One vector is turned by the same rotation once a tick. Each row is the vector after some number of ticks, and that number follows the row.
The counts run from 0 to 130.
[107, 98, 119, 123, 123, 90, 99, 84, 91, 101, 98, 94, 117, 107, 100, 111, 101, 107, 100, 108, 97, 116, 89, 100, 110, 102, 90, 101, 110, 98, 95, 87, 95, 128, 93, 91, 82, 85, 114, 93, 106, 107, 114, 133, 104, 102, 99, 111, 96, 102, 111, 106, 67, 110, 101, 95, 110, 99, 88, 84, 95, 104, 84, 104, 94, 83, 111, 97, 85, 100, 95, 90, 72, 114, 84, 91, 88] -> 41
[109, 109, 121, 120, 128, 89, 104, 87, 90, 115, 101, 80, 104, 106, 99, 108, 95, 107, 93, 100, 109, 111, 103, 103, 120, 94, 82, 107, 106, 96, 100, 87, 103, 147, 103, 100, 80, 94, 112, 91, 102, 102, 107, 123, 101, 103, 95, 105, 105, 108, 101, 107, 76, 108, 100, 86, 113, 103, 100, 89, 97, 109, 93, 106, 100, 89, 104, 91, 104, 110, 97, 95, 71, 119, 84, 93, 88] -> 104
[107, 98, 118, 125, 122, 83, 111, 87, 85, 102, 94, 84, 113, 106, 103, 107, 89, 106, 99, 94, 101, 120, 93, 108, 116, 97, 88, 102, 100, 95, 97, 82, 96, 125, 100, 100, 85, 89, 115, 101, 97, 105, 109, 138, 109, 104, 91, 111, 101, 107, 107, 106, 68, 106, 101, 97, 112, 109, 91, 94, 94, 103, 89, 105, 104, 83, 104, 100, 87, 111, 96, 90, 69, 118, 86, 93, 96] -> 24
[101, 101, 125, 111, 118, 104, 114, 88, 100, 104, 100, 94, 110, 108, 106, 110, 105, 97, 96, 125, 97, 115, 99, 89, 110, 104, 87, 96, 104, 95, 104, 80, 100, 150, 103, 94, 82, 94, 106, 89, 100, 108, 100, 125, 99, 89, 112, 103, 90, 97, 99, 113, 69, 117, 99, 86, 101, 95, 88, 92, 93, 104, 82, 104, 92, 92, 108, 102, 87, 103, 102, 98, 82, 118, 88, 86, 92] -> 14
[105, 98, 122, 114, 120, 88, 119, 93, 89, 102, 98, 92, 111, 107, 105, 117, 88, 98, 94, 106, 96, 126, 93, 101, 109, 100, 77, 97, 95, 96, 105, 82, 95, 138, 104, 99, 95, 100, 115, 101, 90, 112, 99, 131, 97, 95, 101, 99, 97, 97, 102, 106, 71, 109, 101, 86, 109, 103, 81, 97, 87, 106, 81, 107, 101, 96, 105, 105, 81, 108, 102, 90, 75, 122, 89, 90, 93] -> 80
[112, 102, 114, 115, 126, 88, 112, 96, 85, 96, 92, 88, 102, 97, 102, 116, 94, 100, 98, 100, 95, 122, 99, 101, 109, 105, 78, 95, 105, 95, 108, 83, 95, 140, 99, 98, 82, 95, 109, 92, 96, 115, 99, 134, 106, 98, 93, 102, 86, 100, 103, 105, 72, 115, 100, 91, 110, 93, 88, 95, 94, 102, 86, 107, 96, 92, 100, 107, 88, 104, 101, 91, 77, 128, 95, 90, 87] -> 77
[103, 101, 120, 112, 115, 86, 116, 74, 99, 117, 97, 95, 118, 107, 86, 108, 97, 99, 95, 111, 96, 108, 99, 107, 121, 99, 83, 102, 99, 93, 98, 92, 105, 138, 102, 99, 92, 101, 123, 84, 95, 109, 112, 134, 105, 100, 106, 108, 98, 103, 108, 102, 80, 116, 100, 90, 115, 102, 103, 93, 103, 114, 92, 107, 110, 90, 113, 94, 83, 107, 100, 100, 83, 117, 81, 88, 92] -> 2
[99, 101, 126, 115, 110, 90, 122, 86, 101, 112, 102, 85, 108, 110, 106, 99, 92, 98, 106, 98, 101, 113, 103, 105, 118, 98, 84, 100, 93, 92, 104, 80, 106, 152, 111, 100, 88, 92, 116, 93, 90, 106, 105, 128, 104, 98, 106, 99, 101, 104, 94, 119, 71, 108, 96, 98, 102, 107, 107, 101, 92, 106, 93, 105, 102, 87, 104, 96, 92, 106, 98, 99, 74, 119, 93, 95, 92] -> 52
[107, 108, 119, 116, 123, 85, 105, 88, 96, 116, 96, 88, 105, 105, 93, 112, 92, 102, 97, 93, 100, 109, 99, 107, 115, 99, 73, 105, 103, 96, 106, 92, 103, 146, 104, 100, 85, 95, 122, 88, 95, 109, 110, 129, 102, 104, 98, 103, 101, 104, 102, 106, 80, 109, 97, 92, 119, 101, 105, 91, 97, 113, 93, 113, 99, 89, 108, 91, 92, 103, 98, 95, 75, 121, 90, 92, 84] -> 20
[102, 101, 121, 112, 114, 93, 121, 79, 97, 116, 96, 97, 119, 110, 90, 112, 97, 101, 95, 116, 100, 114, 95, 101, 112, 101, 82, 98, 96, 88, 99, 90, 99, 146, 100, 100, 93, 100, 124, 96, 97, 110, 106, 129, 103, 94, 113, 100, 98, 99, 105, 109, 78, 113, 102, 87, 110, 105, 98, 94, 98, 110, 89, 105, 108, 92, 113, 94, 83, 106, 102, 100, 83, 121, 78, 89, 95] -> 0
[109, 104, 116, 119, 122, 82, 106, 89, 93, 112, 97, 86, 108, 106, 96, 110, 90, 103, 99, 89, 102, 114, 97, 109, 115, 99, 74, 106, 104, 97, 103, 90, 102, 141, 102, 99, 85, 94, 120, 93, 97, 109, 111, 131, 106, 106, 93, 105, 103, 108, 103, 107, 76, 104, 97, 94, 119, 102, 104, 93, 96, 112, 92, 110, 100, 88, 108, 94, 92, 103, 96, 92, 73, 122, 89, 94, 86] -> 21
[104, 96, 112, 120, 118, 93, 123, 88, 85, 101, 90, 87, 110, 105, 107, 102, 92, 100, 99, 102, 103, 120, 95, 100, 110, 100, 96, 94, 101, 89, 98, 81, 93, 140, 95, 100, 82, 90, 113, 100, 97, 110, 104, 137, 116, 99, 94, 112, 93, 103, 104, 115, 72, 112, 100, 97, 105, 105, 95, 95, 98, 105, 91, 104, 104, 79, 107, 98, 85, 113, 97, 96, 78, 124, 87, 92, 102] -> 109
[106, 105, 113, 119, 120, 89, 112, 80, 89, 113, 100, 85, 107, 99, 101, 100, 94, 102, 103, 106, 99, 113, 104, 109, 124, 101, 101, 102, 109, 96, 99, 80, 100, 139, 99, 98, 77, 89, 107, 79, 96, 110, 104, 132, 115, 109, 90, 109, 90, 110, 105, 109, 78, 121, 96, 92, 106, 97, 102, 88, 98, 108, 94, 101, 102, 77, 99, 93, 91, 112, 94, 103, 79, 117, 87, 90, 95] -> 90
[102, 100, 130, 115, 115, 90, 114, 80, 98, 113, 103, 91, 118, 112, 94, 108, 97, 103, 94, 116, 103, 113, 100, 103, 122, 94, 84, 103, 94, 92, 93, 88, 106, 139, 111, 100, 94, 102, 120, 98, 99, 101, 108, 129, 95, 97, 112, 104, 107, 103, 102, 105, 74, 111, 103, 86, 109, 112, 95, 95, 95, 111, 86, 103, 110, 94, 111, 96, 87, 113, 102, 99, 74, 114, 77, 90, 95] -> 84
[107, 98, 113, 123, 121, 92, 120, 89, 83, 104, 91, 83, 109, 104, 107, 104, 89, 100, 98, 99, 104, 120, 96, 101, 109, 100, 95, 98, 102, 91, 100, 81, 93, 140, 93, 100, 81, 89, 112, 100, 98, 107, 104, 134, 115, 102, 89, 111, 96, 106, 106, 117, 73, 110, 99, 95, 108, 105, 97, 93, 95, 105, 94, 104, 103, 78, 104, 96, 90, 111, 95, 95, 77, 125, 86, 93, 101] -> 108
[108, 102, 113, 119, 123, 92, 104, 89, 92, 101, 94, 88, 103, 98, 99, 109, 103, 103, 103, 100, 98, 110, 104, 103, 115, 105, 84, 94, 110, 95, 102, 83, 101, 143, 99, 96, 73, 87, 107, 82, 104, 111, 108, 137, 112, 99, 97, 108, 87, 104, 106, 109, 67, 117, 99, 95, 108, 92, 103, 91, 104, 103, 95, 106, 93, 84, 103, 103, 95, 103, 96, 96, 77, 120, 96, 90, 86] -> 74
[113, 101, 115, 114, 126, 88, 111, 84, 82, 103, 98, 94, 111, 97, 97, 117, 93, 102, 94, 117, 94, 121, 96, 105, 118, 103, 87, 98, 109, 98, 102, 86, 93, 129, 97, 99, 88, 101, 110, 88, 99, 115, 100, 133, 101, 104, 95, 103, 86, 103, 108, 97, 78, 121, 103, 81, 112, 96, 82, 89, 91, 108, 82, 102, 103, 94, 100, 101, 83, 110, 103, 96, 81, 119, 87, 86, 89] -> 61
[102, 101, 125, 110, 112, 87, 114, 81, 100, 106, 100, 94, 113, 100, 95, 110, 100, 98, 100, 115, 87, 113, 105, 108, 126, 103, 82, 93, 98, 96, 101, 83, 109, 134, 115, 100, 92, 101, 111, 81, 92, 113, 104, 136, 97, 97, 111, 104, 90, 97, 102, 102, 73, 122, 102, 88, 111, 97, 94, 100, 97, 107, 86, 105, 103, 97, 103, 108, 79, 109, 106, 100, 80, 118, 91, 84, 89] -> 115
[100, 99, 124, 119, 109, 87, 116, 83, 98, 112, 100, 86, 115, 107, 104, 103, 99, 107, 113, 101, 95, 111, 100, 108, 115, 100, 85, 96, 96, 93, 98, 83, 103, 145, 105, 97, 84, 87, 120, 94, 95, 108, 108, 133, 112, 95, 106, 99, 98, 104, 99, 115, 69, 111, 101, 101, 101, 108, 107, 97, 99, 98, 91, 104, 98, 85, 104, 95, 91, 103, 95, 101, 71, 119, 87, 94, 88] -> 54
[104, 103, 126, 119, 115, 88, 113, 73, 95, 118, 104, 88, 114, 107, 94, 105, 99, 106, 99, 112, 104, 109, 102, 105, 128, 96, 92, 104, 97, 94, 94, 87, 109, 139, 108, 99, 88, 97, 115, 90, 101, 100, 111, 128, 102, 101, 108, 108, 104, 108, 104, 105, 77, 117, 102, 88, 110, 106, 102, 92, 98, 111, 93, 101, 109, 87, 106, 91, 94, 113, 100, 104, 75, 114, 78, 90, 94] -> 86
[106, 108, 122, 112, 121, 92, 109, 87, 104, 116, 98, 92, 106, 107, 93, 114, 100, 99, 95, 106, 99, 108, 102, 100, 116, 100, 72, 101, 103, 95, 106, 91, 105, 154, 104, 97, 85, 98, 118, 85, 97, 110, 106, 126, 101, 98, 108, 102, 96, 100, 100, 109, 79, 110, 97, 88, 115, 96, 103, 91, 97, 112, 92, 111, 98, 95, 109, 93, 93, 99, 100, 98, 79, 121, 88, 88, 84] -> 18
[105, 106, 129, 114, 122, 91, 101, 86, 102, 113, 105, 90, 107, 108, 95, 113, 103, 104, 93, 111, 102, 109, 101, 99, 121, 96, 74, 103, 105, 97, 102, 88, 110, 144, 109, 98, 86, 101, 110, 90, 104, 102, 109, 125, 91, 98, 110, 105, 104, 102, 102, 104, 71, 110, 100, 82, 114, 99, 94, 91, 94, 111, 86, 108, 96, 97, 108, 98, 93, 105, 103, 94, 75, 114, 86, 88, 84] -> 101
[100, 103, 124, 121, 113, 95, 108, 81, 105, 109, 99, 88, 111, 108, 100, 98, 109, 102, 104, 106, 102, 104, 103, 99, 119, 100, 91, 101, 104, 93, 95, 83, 109, 144, 105, 95, 74, 85, 109, 84, 103, 102, 112, 131, 108, 100, 106, 112, 97, 104, 102, 116, 67, 112, 98, 97, 105, 98, 108, 91, 103, 107, 92, 105, 94, 81, 109, 96, 93, 104, 95, 98, 76, 115, 88, 91, 89] -> 71
[101, 99, 131, 115, 115, 91, 119, 81, 97, 112, 103, 92, 116, 113, 97, 111, 92, 102, 93, 113, 102, 117, 93, 101, 118, 95, 81, 101, 92, 93, 96, 88, 102, 139, 109, 101, 97, 101, 120, 101, 96, 103, 106, 128, 96, 96, 113, 102, 106, 100, 103, 106, 74, 110, 104, 85, 108, 111, 89, 96, 94, 110, 84, 104, 108, 96, 109, 97, 85, 112, 103, 96, 74, 116, 79, 89, 96] -> 83
[106, 97, 116, 118, 123, 100, 112, 84, 92, 108, 95, 92, 115, 110, 106, 107, 102, 102, 93, 116, 104, 117, 89, 93, 104, 102, 95, 101, 110, 94, 97, 84, 93, 141, 88, 92, 78, 86, 112, 96, 103, 106, 105, 129, 110, 100, 101, 110, 94, 103, 108, 113, 71, 111, 100, 89, 105, 99, 91, 82, 96, 107, 87, 103, 99, 81, 113, 89, 86, 104, 95, 95, 77, 117, 78, 91, 97] -> 125
[104, 100, 115, 112, 121, 100, 116, 87, 97, 102, 87, 97, 109, 105, 94, 107, 104, 95, 85, 113, 100, 114, 95, 94, 110, 102, 88, 97, 105, 92, 101, 86, 98, 139, 96, 98, 81, 92, 109, 88, 103, 109, 107, 135, 106, 100, 102, 117, 90, 97, 112, 109, 74, 115, 96, 88, 115, 93, 91, 91, 100, 115, 87, 109, 99, 84, 116, 102, 80, 108, 99, 94, 86, 120, 84, 86, 97] -> 128
[100, 100, 126, 113, 116, 101, 116, 88, 97, 101, 101, 93, 111, 107, 111, 110, 104, 97, 98, 124, 97, 118, 98, 88, 111, 104, 92, 95, 104, 95, 103, 77, 100, 144, 102, 93, 82, 92, 103, 90, 98, 107, 97, 127, 100, 92, 111, 101, 89, 97, 100, 112, 68, 115, 101, 87, 97, 96, 83, 91, 91, 103, 83, 102, 93, 91, 107, 103, 84, 105, 102, 96, 79, 117, 88, 89, 93] -> 13
[105, 94, 120, 126, 118, 90, 114, 87, 85, 95, 95, 87, 114, 104, 104, 104, 95, 104, 97, 104, 100, 122, 94, 105, 117, 98, 96, 96, 100, 94, 92, 81, 97, 125, 102, 98, 85, 92, 109, 101, 102, 104, 105, 139, 106, 98, 98, 113, 96, 104, 110, 107, 65, 112, 103, 94, 106, 108, 85, 97, 96, 101, 86, 100, 107, 84, 102, 106, 86, 117, 97, 93, 74, 116, 85, 91, 98] -> 26
[99, 95, 117, 115, 111, 93, 126, 84, 93, 96, 90, 95, 115, 104, 98, 105, 98, 97, 97, 115, 91, 117, 97, 103, 116, 102, 90, 90, 96, 90, 98, 80, 98, 135, 103, 99, 90, 97, 111, 92, 94, 111, 104, 142, 109, 94, 105, 109, 87, 96, 107, 109, 72, 118, 100, 97, 108, 100, 91, 101, 100, 107, 88, 105, 104, 87, 108, 108, 76, 111, 102, 99, 83, 122, 89, 86, 99] -> 112
[105, 105, 122, 113, 122, 97, 118, 93, 93, 102, 97, 85, 99, 104, 103, 106, 98, 92, 83, 110, 105, 116, 102, 95, 121, 95, 83, 100, 101, 95, 106, 81, 103, 145, 111, 103, 83, 101, 101, 87, 98, 104, 99, 131, 98, 100, 98, 113, 94, 102, 104, 106, 75, 114, 100, 80, 114, 95, 87, 98, 91, 116, 89, 106, 103, 94, 106, 107, 89, 116, 104, 94, 83, 120, 90, 89, 98] -> 47
[108, 99, 118, 121, 125, 95, 101, 86, 90, 96, 92, 93, 112, 104, 100, 110, 104, 103, 91, 113, 101, 117, 93, 95, 114, 101, 89, 100, 112, 95, 96, 87, 96, 130, 97, 94, 80, 93, 108, 93, 108, 105, 109, 136, 102, 99, 99, 116, 92, 101, 114, 102, 67, 114, 104, 87, 113, 97, 82, 86, 97, 108, 84, 104, 97, 87, 110, 104, 83, 109, 99, 90, 77, 115, 83, 87, 91] -> 43
